In the rows, zero is written as 128.
Each path below is one point turned by a fixed rotation once a step. After each direction that follows a path, write how fast that rotation turns it, in deg/step (0 if it stays still).
Each turn is a multiple of 5 degrees from 10 to 175, or 0.
Each row of a path follows its step; steps can be skipped.
Rotation 1:
step 0: [137 128 132 128 121 122 125 115 136 123 137 134 124 139 133 129 126 120
 134 119 125 128 136 135 126 128 129 129 118 140 128 138 132 134 123 123]
step 1: [128 135 136 126 126 131 119 139 120 126 131 126 133 135 130 128 123 123
 137 126 120 130 130 107 120 123 130 124 124 123 123 121 128 125 134 118]
step 2: [129 130 133 135 129 126 135 118 129 131 137 122 127 135 134 130 115 118
 132 122 125 117 134 133 134 134 133 118 132 121 125 134 118 136 122 132]
step 3: [129 124 132 133 120 125 115 138 128 129 127 131 132 125 137 112 119 139
 124 125 126 128 129 121 123 123 135 130 135 118 127 133 120 125 130 121]
step 4: [133 121 127 121 128 124 126 123 132 124 119 125 130 132 124 124 128 120
 129 118 140 116 132 135 135 138 128 111 129 123 126 134 126 128 140 127]
step 5: [146 130 123 135 128 130 126 129 121 130 130 139 132 127 134 127 135 135
 125 126 136 134 128 119 133 125 141 133 124 125 120 132 123 119 132 122]
step 6: [131 121 118 129 134 126 128 124 130 125 123 111 133 133 124 134 137 120
 138 126 129 133 142 135 131 122 128 122 128 121 137 130 120 125 128 120]
step 7: [127 132 128 126 126 141 124 120 128 133 140 132 135 125 131 123 123 129
 120 120 134 146 135 125 129 126 126 131 115 119 124 131 126 122 125 133]
step 8: [115 122 133 132 124 131 136 138 131 137 131 120 131 120 119 136 130 123
 129 124 131 123 135 136 128 123 130 125 125 122 126 128 127 130 137 111]
step 9: [134 133 132 131 131 134 128 121 124 137 124 142 115 125 121 122 116 129
 126 119 133 135 131 133 138 122 118 135 132 122 126 127 124 130 128 127]
step 10: [126 115 121 131 124 122 132 139 126 130 127 130 140 126 126 129 122 139
 140 130 130 121 131 136 136 123 121 129 122 130 126 115 125 123 132 123]
step 11: [137 120 129 131 132 125 139 118 126 120 135 139 123 128 117 125 120 128
 125 127 129 137 129 130 128 117 130 120 129 126 136 130 137 125 136 137]
Speeds:
[128 128 125 126 128 129 129 125 126 127 127 125 128 133 129 130 130 128
 127 131 132 131 130 127 125 127 130 130 125 128 128 130 134 128 127 126]  55
[130 130 128 129 131 128 127 126 130 127 132 128 131 128 126 129 133 125
 129 126 125 131 129 127 124 127 128 126 125 132 130 126 125 125 126 128]  60
Rotation 2:
step 0: [131 133 119 128 123 132 125 118 124 125 120 122 122 125 118 121 131 137
 141 127 136 127 123 113 125 135 128 130 118 127 128 123 129 131 132 133]
step 1: [121 133 130 123 128 124 134 136 123 127 121 134 118 134 131 121 132 127
 137 122 136 119 121 130 127 126 127 140 118 128 119 128 112 124 130 128]
step 2: [132 124 122 123 135 124 130 136 126 125 133 127 110 125 120 137 126 129
 137 120 120 132 126 127 134 126 127 126 128 132 119 124 120 135 126 114]
step 3: [130 141 125 124 129 129 125 132 122 129 134 121 123 131 113 119 138 130
 130 119 135 133 129 124 133 126 127 131 130 116 131 129 136 142 125 124]
step 4: [119 133 117 116 127 134 127 124 130 134 125 137 119 122 127 121 131 132
 143 130 137 136 126 131 135 129 127 137 125 125 133 121 126 127 130 139]
step 5: [127 127 127 115 130 120 130 126 125 127 113 131 119 131 123 137 126 129
 128 121 127 124 121 129 130 138 132 136 118 131 115 121 128 138 131 132]
step 6: [134 138 128 131 124 135 119 133 130 125 127 122 115 128 113 129 132 132
 139 120 125 117 121 128 126 130 129 121 123 129 124 131 118 131 125 122]
step 7: [135 136 128 119 123 129 137 137 120 130 131 129 121 121 131 121 131 130
 141 113 139 129 133 123 131 118 123 137 132 129 129 128 126 131 126 125]
step 8: [126 124 113 119 137 121 133 120 123 131 134 129 119 127 122 123 132 129
 135 132 132 136 125 115 131 132 131 133 118 127 125 121 124 134 120 125]
step 9: [114 137 130 126 130 127 117 129 127 127 117 128 116 139 119 127 131 129
 129 124 131 129 120 127 131 129 131 137 129 116 126 120 123 135 133 121]
step 10: [128 133 120 128 125 139 129 137 130 118 125 130 114 125 124 133 131 136
 142 118 126 130 126 136 135 126 121 127 127 131 120 122 129 133 132 137]
step 11: [138 129 127 110 129 124 133 139 119 137 128 125 126 124 115 121 132 129
 135 121 134 124 126 128 130 137 128 128 120 131 120 132 133 133 127 129]
Speeds:
[127 129 130 130 130 130 127 131 125 124 131 130 128 127 131 129 127 128
 133 127 132 127 130 129 126 127 131 128 126 126 130 127 129 127 128 134]  115
[131 126 127 130 127 126 130 129 130 131 128 131 125 129 131 127 133 130
 128 126 129 131 127 130 125 127 122 129 127 128 129 130 128 127 129 132]  115
[133 128 130 126 131 129 130 130 127 128 131 127 131 129 124 130 127 131
 127 124 129 130 126 131 129 126 128 127 128 129 129 129 125 123 127 125]  80
[129 131 126 127 124 127 125 126 125 131 129 126 129 127 128 130 127 126
 127 130 131 135 126 126 124 127 129 130 128 126 127 126 127 126 127 130]  85
[129 127 126 124 127 129 132 128 128 127 129 127 133 125 127 122 128 129
 130 131 130 127 129 125 130 129 125 130 128 127 128 129 128 126 131 130]  100
[128 130 125 130 131 128 127 130 124 130 128 125 127 130 126 123 130 127
 124 129 127 125 124 127 127 131 129 126 127 128 129 128 129 126 125 131]  135
[125 126 128 127 130 128 126 122 127 127 125 128 129 133 128 127 126 130
 126 126 130 130 129 126 131 127 127 128 123 129 133 127 126 126 129 130]  85
